The rows of D fall into 4 groups, and each row is roughly a mix of its group's hidden directions.
D:
8 8 -12 -20 25 -19 -20 2 20 10

-18 2 6 -38 -16 1 3 20 8 -7

0 2 14 2 24 -13 -26 22 -17 12

-16 -17 12 4 6 -7 -15 14 -5 36

-8 3 -16 18 26 -10 5 -6 -10 30

0 -5 -14 -15 -14 25 26 -4 22 -6

30 -7 8 -2 14 12 14 -4 -26 -16

6 6 -8 28 27 -2 24 -14 -5 -7

18 -1 5 -10 -1 -23 22 12 29 -7

16 -11 34 8 0 1 -9 17 -22 9

16 -11 28 -19 14 -7 -7 25 -7 7

15 -31 24 2 -5 11 13 0 -21 -3

-30 14 -4 15 -14 -23 -15 13 7 5

21 -11 27 -29 3 -13 7 10 1 -9

-14 8 -12 -17 -28 15 11 19 16 -9

-13 13 -11 36 -21 -6 15 -8 -3 -5

6 -12 -23 12 10 9 28 -26 7 1

-5 4 2 32 -19 -18 -18 -21 0 1

2 -5 0 -21 27 15 5 29 -3 15

12 1 13 -7 26 -10 14 4 -34 -1

-1 19 8 30 -26 2 9 1 -18 -12

15 24 -9 2 11 -2 5 -24 -16 -25

-9 12 19 -6 -6 -19 -26 29 1 -1

1 9 5 24 -12 -8 3 -23 -28 -19

25 -13 4 -5 -14 19 21 9 8 -24

-43 9 -14 -2 -1 -7 -6 -12 -3 11

-17 21 -29 -12 -9 8 7 11 14 -15

-16 12 -5 8 10 -15 -25 5 4 32

0 4 1 -31 -7 -14 -11 2 20 -28

-7 -21 2 -13 -17 13 12 25 25 -1

28 -12 -5 14 26 -10 5 10 22 -2

8 2 -9 33 16 14 14 -18 -16 -5

17 -8 12 13 -25 4 13 -20 -4 -24

-5 7 -7 11 -36 -16 19 2 18 -4

-17 -7 -27 11 20 7 10 -26 0 9

11 -8 9 -19 -18 26 22 4 4 -19

-19 8 -19 19 -14 -8 27 -19 6 0

-32 21 8 7 -2 -16 -21 12 -11 2

-2 6 -3 23 -24 -6 8 -31 -6 -16

3 -13 0 -19 -10 22 5 17 31 11

-14 12 -11 2 9 -10 -22 16 15 30

35 -14 -6 12 -25 0 14 3 -3 11

1 20 -30 -7 20 -25 -8 -8 1 -1

19 -21 24 11 16 27 -2 5 -4 -4

28 -24 26 12 7 2 -6 -4 -4 16

12 6 27 -34 -16 -1 3 12 -5 -8

16 -4 13 12 -7 0 10 -27 -25 -20

-7 15 -9 38 -3 -6 22 -11 -7 -8

-21 4 -5 -4 20 -10 -18 14 0 32

-14 8 8 -12 -39 -12 -11 15 8 1

-18 -4 22 8 -11 -18 -13 -14 11 27

-17 16 -16 25 -4 -17 -22 -17 -4 -5

-21 18 -14 -26 7 -11 -13 7 23 0

14 -25 21 0 -1 9 16 -8 -27 -12

-15 21 -19 -20 32 -5 -1 0 -8 -2

17 0 -19 -29 -22 -11 12 17 2 -2

-28 -8 13 12 -14 -18 -8 -24 -11 10

2 -4 -7 32 -4 -7 -29 21 9 5

-31 17 -4 -21 6 -17 -14 0 15 3

-11 16 -20 16 15 -20 3 -23 -17 -3

-1 9 -8 30 23 -13 -12 -23 0 9

-14 3 -28 -17 10 21 6 11 23 8

20 -19 23 0 20 21 -11 9 14 5

0 -17 23 -17 -20 12 15 13 -19 -10

-26 16 -13 -23 -10 -7 11 6 -14 -20

-3 3 -2 -29 -11 -14 -11 12 29 16

7 12 -2 6 30 -8 -19 3 -20 24

31 -14 4 -7 25 18 0 11 -7 -12

23 10 0 6 -7 5 13 -22 -10 -32

-12 0 -4 3 10 4 -31 24 14 22

8 -8 6 -19 -28 14 12 -3 21 -21

4 -2 -1 -28 -7 9 -7 22 32 5

23 -26 -5 -25 15 10 -5 1 16 7

-7 8 8 -26 -19 -23 19 6 19 -4

15 -17 13 -23 -28 3 7 19 9 9

22 -12 32 -12 -18 0 10 2 -6 -16

-6 15 -14 3 -2 -19 8 -29 -10 -26

23 -10 32 -10 3 -12 11 4 -20 -4

9 -12 18 24 -31 -4 0 -20 -3 -5

26 -19 16 28 1 2 -1 -11 -6 16

-15 19 -26 13 -4 -5 14 -10 -21 -18

-6 -6 12 -19 -20 14 -4 19 30 9

32 -2 5 20 2 -13 13 16 18 -10

38 -19 0 -5 -10 19 13 -4 6 -5

-32 -5 -2 -4 1 -10 -14 13 13 28

-6 8 -27 -20 12 -9 23 -18 11 -11

-1 -5 3 -23 -37 -3 7 16 15 10

-3 -2 3 23 21 -3 -10 10 -18 31

-4 -3 12 -36 -2 -15 -15 19 16 5

11 -19 32 -4 23 -6 -11 -5 -16 6

-27 0 -5 -11 21 -9 -13 14 -2 28

-10 15 20 -8 -18 -17 -20 26 0 -2

7 -8 -3 -7 -24 14 16 13 28 -18

-27 10 -1 18 -10 28 1 2 20 -6

5 2 -14 -18 14 13 1 34 20 8

-13 23 7 11 -10 0 27 -16 -21 -12

8 -4 5 -11 -22 27 24 -4 -2 -23

-1 23 22 16 -8 -19 -8 24 -7 -11

-3 -17 28 7 -19 0 13 -6 -29 0

17 -22 24 -14 -18 1 -3 12 12 19

-7 31 -17 0 23 -13 -12 -15 -11 0

24 15 -11 -3 -7 11 14 -6 9 -33

-31 1 5 6 5 -20 -15 -15 -13 21

12 -3 18 -30 9 -14 -12 23 14 0

11 -13 -14 -3 25 15 24 -25 0 1

-1 3 5 34 6 0 -2 -6 -33 12

-21 11 -13 38 -14 -1 -7 -3 -9 2

-12 12 -29 -3 -6 13 20 -19 4 -20

-9 10 1 29 -23 -4 -19 -16 -9 -16

2 -17 27 -26 -7 10 -7 18 16 8

8 3 19 20 -14 -20 -7 -18 -22 -16
Each list below has one row that fits no group; the rest each fit one group, if only roughly. Name that row.
    J_940: -36 -6 -25 7 4 -2 -14 -5 7 16
    J_374: -30 10 1 -31 -5 1 -5 14 17 -7
    J_473: 13 3 23 -14 -9 -17 -17 29 10 -1
    J_81: 17 -17 -22 27 16 19 -2 -8 6 6
    J_838: 5 11 -27 28 -2 -16 3 -22 -8 7
    J_267: -9 2 -21 38 -5 -11 16 -4 11 1
    J_496: 22 0 -8 25 20 -15 -7 -20 -10 11
    J_449: 10 -3 -15 -10 22 4 -11 19 27 19
    J_577: 24 11 11 27 7 10 14 -1 -20 -15
    J_853: 5 14 -7 -2 -5 0 15 -26 -7 -36

J_449
    J_237: -4 7 -10 9 27 -27 8 -17 -22 7
    J_896: -1 6 -11 12 29 -3 18 -6 -29 14
    J_527: 7 3 24 19 -18 -1 -11 -4 -27 -19
    J_854: -23 8 -15 -18 -10 1 15 -5 20 -25
    J_361: 5 9 7 -3 -7 1 10 -12 -27 -37
    J_924: -30 5 -21 28 -6 -3 4 -17 -2 6
    J_316: 1 -4 3 2 -36 23 -4 0 23 -13
    J_372: -22 -10 6 -2 -9 -15 -27 8 9 27
    J_695: -8 15 5 26 23 6 -6 -7 -29 -4
    J_687: 8 -27 22 3 -21 7 17 -9 -12 -17
    J_943: 3 -12 11 4 15 -22 -5 7 8 38

J_372
    J_604: 8 -17 26 18 -14 -12 4 -13 -19 16
    J_869: -18 10 -14 -12 -28 -1 0 -4 31 -1
    J_733: 6 -1 14 -3 30 8 -30 13 -16 2
    J_583: -19 17 -14 6 4 -7 8 -10 -28 -24
    J_176: -6 -2 -21 -11 23 -5 5 6 23 27
    J_582: -22 22 -22 0 -10 -7 -3 -6 29 -6
    J_746: 1 -3 -2 0 16 2 -15 29 4 34
    J_682: 11 -28 13 5 -11 13 1 27 12 17
    J_69: 5 6 24 14 -14 -4 -23 6 -22 -20
    J_518: 9 -30 12 2 4 13 2 26 -2 23

J_869
    J_425: 2 6 -17 37 -4 15 17 5 -15 9
    J_239: 4 5 -15 26 -3 2 18 -12 -29 -15
    J_758: 13 -23 13 7 -16 10 -2 26 16 18
    J_623: 0 11 -11 -18 -4 4 18 -14 3 -37
    J_881: -9 11 -21 3 35 -8 7 0 -18 14
    J_485: -10 24 -32 3 1 -24 -6 -11 9 3
    J_947: -16 21 -16 4 30 -13 -17 -12 8 -3
    J_510: -18 5 -27 6 14 28 2 12 3 17
    J_42: 24 0 8 3 -1 6 15 -20 -24 -25
    J_160: 3 9 -10 25 27 -12 -6 -23 -16 -4
    J_771: 21 -13 6 1 26 -5 -23 22 10 3
    J_624: 7 -5 4 -28 22 16 -10 20 19 -6

J_425
    J_43: -10 5 -6 37 -7 -13 -8 -19 -8 17
    J_850: 17 7 -7 -8 3 11 22 -11 -6 -36
    J_713: 9 1 -4 31 27 3 -2 -20 -18 -5
    J_94: 3 6 -10 -19 39 2 -16 5 16 -4
    J_260: 7 15 -26 11 36 0 -8 -7 3 -10
    J_217: 9 5 22 -15 24 -26 -16 6 -11 6
    J_498: -8 9 -1 12 33 -18 -17 -23 -4 2
    J_991: 15 -3 25 0 2 1 15 0 -36 -13
    J_993: -5 8 -11 35 -17 9 17 -16 -13 -6
    J_480: -14 -19 16 14 -16 -9 -16 2 3 30
    J_645: -7 -13 -17 -17 -32 8 14 -15 15 6
    J_234: -1 -7 7 20 17 0 9 -16 -36 -10
    J_788: 4 6 -10 -8 -3 13 28 -16 -16 -29
    J_326: 4 12 -4 9 19 -8 -25 14 -1 32

J_217
    J_665: -32 -1 -26 0 -10 -14 -1 -6 18 13
    J_179: -10 21 -26 12 18 -11 -14 8 10 19
    J_870: 18 -19 31 -5 -13 15 3 18 3 10
    J_704: 4 15 6 36 9 9 -9 0 -27 -4
    J_830: -21 20 -13 7 -19 -14 -9 -16 23 -8
    J_174: -4 -4 -1 8 -9 -2 -16 24 24 30
    J_214: -22 20 -29 10 0 8 -11 -7 -4 -21
    J_248: -30 19 -12 3 -8 -17 -15 -11 18 9
    J_938: -10 -7 9 0 26 -8 -12 -1 -27 26
    J_726: 12 -11 28 -17 -15 -7 -21 13 13 -11
    J_891: -23 15 -15 20 -15 7 17 -9 -16 -16
    J_148: -26 21 -17 2 6 10 9 -2 -12 -27
    J_513: 17 -14 -1 2 -28 27 17 15 6 -1
    J_481: -38 15 -5 6 0 -10 -23 5 -8 10

J_179
    J_597: -9 -6 14 -40 -1 5 -5 21 12 -3
    J_859: -30 19 7 0 -5 -29 -11 14 5 0
    J_675: 22 -7 -2 35 -6 1 10 -17 -17 3
    J_172: 14 -2 18 -16 -16 5 12 -5 -11 -34
    J_851: -11 4 3 -40 12 2 -9 18 13 -9
    J_462: -3 13 3 19 13 -6 -6 -5 -40 -9
    J_101: 5 -11 11 -20 -18 3 -12 15 34 4
    J_676: -21 26 -9 16 -1 -20 -5 -19 -12 9
    J_545: 23 -15 27 -14 -4 11 21 8 -14 -6
    J_749: 10 -12 25 -11 -4 -11 -23 23 16 9
    J_794: -1 3 -6 29 12 -5 14 -15 -28 16
    J_820: 33 -2 21 -12 -14 5 19 10 5 -13
    J_755: 24 -16 -2 -17 18 1 25 -2 20 -1
    J_90: -20 2 10 -16 -8 -5 -13 5 33 19

J_676
    J_591: 16 -28 18 -8 8 16 14 19 -15 2
    J_909: -10 -6 -7 -5 -11 19 -18 19 31 11
    J_105: 8 -2 27 -9 -3 -2 -18 30 -11 16
    J_333: -11 10 -28 -23 4 0 11 -11 16 -22
    J_668: 20 -16 10 9 -15 11 -4 30 14 17
    J_162: -7 -4 -27 28 1 2 23 -18 11 -1
    J_420: -12 15 -11 13 17 -28 -14 -22 0 11
    J_533: 16 4 -20 26 23 -11 -1 -18 -13 0
    J_259: 7 11 -11 -6 30 1 -14 23 -2 24
    J_426: 12 -1 16 -22 -15 -18 -7 26 20 -2

J_105
    J_459: -23 10 -12 -22 10 -2 17 -11 -5 -27
    J_276: -24 -5 -21 22 7 7 -16 -15 -12 15
    J_348: -13 0 -23 35 -1 6 12 -20 -6 2
    J_825: -4 -5 -16 10 17 20 30 -3 -8 22
    J_927: 18 -16 27 -9 -4 22 14 17 -14 -1
    J_523: -5 -10 6 9 0 -3 -18 22 9 38
    J_883: -18 10 -15 23 19 5 -21 7 -14 17
    J_218: -23 12 -5 -29 -13 -22 -8 6 12 6
    J_865: -20 12 -18 28 26 -11 5 -7 -2 2
    J_586: 14 -4 19 27 -18 -9 -12 -23 -12 4
    J_353: -12 5 8 10 12 -26 -3 -21 -31 -1
    J_431: 23 -9 15 -28 20 2 -11 17 6 -4
    J_318: 3 6 1 -7 -32 2 33 -12 -1 -12
    J_625: 1 -1 30 -24 -17 -10 -18 16 1 -8
    J_818: 7 18 -36 16 -2 -4 11 -6 -14 -15

J_625
    J_640: 10 7 -15 38 17 4 2 -15 -14 -4
    J_762: -25 17 -10 -28 16 -17 -9 1 3 -11
    J_339: -7 -5 -15 4 -24 32 18 -5 17 1
    J_949: -17 8 -18 8 -3 -7 -28 4 28 10
    J_655: 10 8 18 -33 -14 -15 5 18 13 -6
    J_414: -7 18 7 -14 -4 -16 -35 19 6 3
    J_236: 23 -4 25 -29 10 -1 -9 19 1 -5
    J_265: -7 18 -24 -23 22 2 -7 11 15 -14
    J_344: 20 -9 0 -21 -27 13 25 -8 5 -7
    J_614: 1 -12 -8 -4 20 -7 -2 9 24 35
    J_731: 12 -17 18 -27 -1 19 5 23 -1 -10
    J_303: 7 -23 8 0 -6 13 -1 30 18 21

J_414
    J_301: -20 5 -26 -4 8 18 -11 15 23 12
    J_381: -12 23 -12 -3 15 -11 3 -28 -17 -17
    J_456: -18 6 -28 -14 3 5 -10 4 33 3
    J_32: -17 11 9 -4 30 -5 -27 8 -18 0
    J_551: 0 5 -15 -15 -7 11 7 23 35 -9
    J_843: -36 9 -20 5 3 -16 13 -15 9 7
    J_578: 10 -1 -19 -10 -29 14 12 16 23 2
    J_416: 11 -3 3 -21 -27 5 -10 7 32 5
    J_763: -16 -2 -24 31 5 12 -1 -20 -9 7
    J_59: -11 7 -21 -14 29 -20 -9 4 14 13
    J_83: -6 19 -17 -20 30 -17 -14 -1 4 -6

J_416
    J_355: -19 6 2 -37 -9 -10 -7 14 18 4
    J_888: -2 -7 7 -5 20 -6 -23 28 6 25
    J_193: -24 5 11 -38 8 -4 -6 12 0 -13
    J_966: 10 -4 29 23 -18 -12 -14 -5 -18 -4
    J_137: 9 -14 21 -15 -23 3 -12 15 25 -1
    J_253: 31 -5 22 -19 18 -4 -2 18 6 -7
    J_396: -14 3 10 15 3 -19 -24 -12 -16 26
    J_611: -21 8 -15 29 10 13 -4 -17 -20 2
    J_375: 13 7 15 23 -20 4 -6 -19 -10 -25
    J_743: -3 -4 12 36 10 5 1 -21 -22 -4

J_375
    J_343: -16 8 5 -3 33 -19 -12 -13 -20 -4
    J_628: 10 5 20 16 15 -10 -17 -23 -24 0
    J_571: -26 2 -23 18 -21 -11 9 -8 14 8
    J_282: -12 4 -26 -6 -18 16 10 -13 25 -13
    J_294: -14 13 -30 -20 26 -5 -5 5 10 -5
    J_386: 14 -17 25 5 -28 7 -7 8 20 7
    J_188: -15 -3 15 -34 2 6 -9 18 22 2
    J_323: -20 9 2 -25 1 7 -13 18 30 -1
    J_717: 5 12 1 1 13 -3 10 -27 -29 -23
    J_806: -18 5 13 -39 8 -13 -10 9 3 4
    J_914: 6 -26 23 13 -29 4 9 -9 -3 -7
    J_868: -7 -14 -6 -19 9 13 6 34 17 13
    J_740: -5 11 -13 20 17 -13 14 -21 -27 5
    J_298: -30 -5 -10 -20 -8 2 7 15 27 -2

J_628
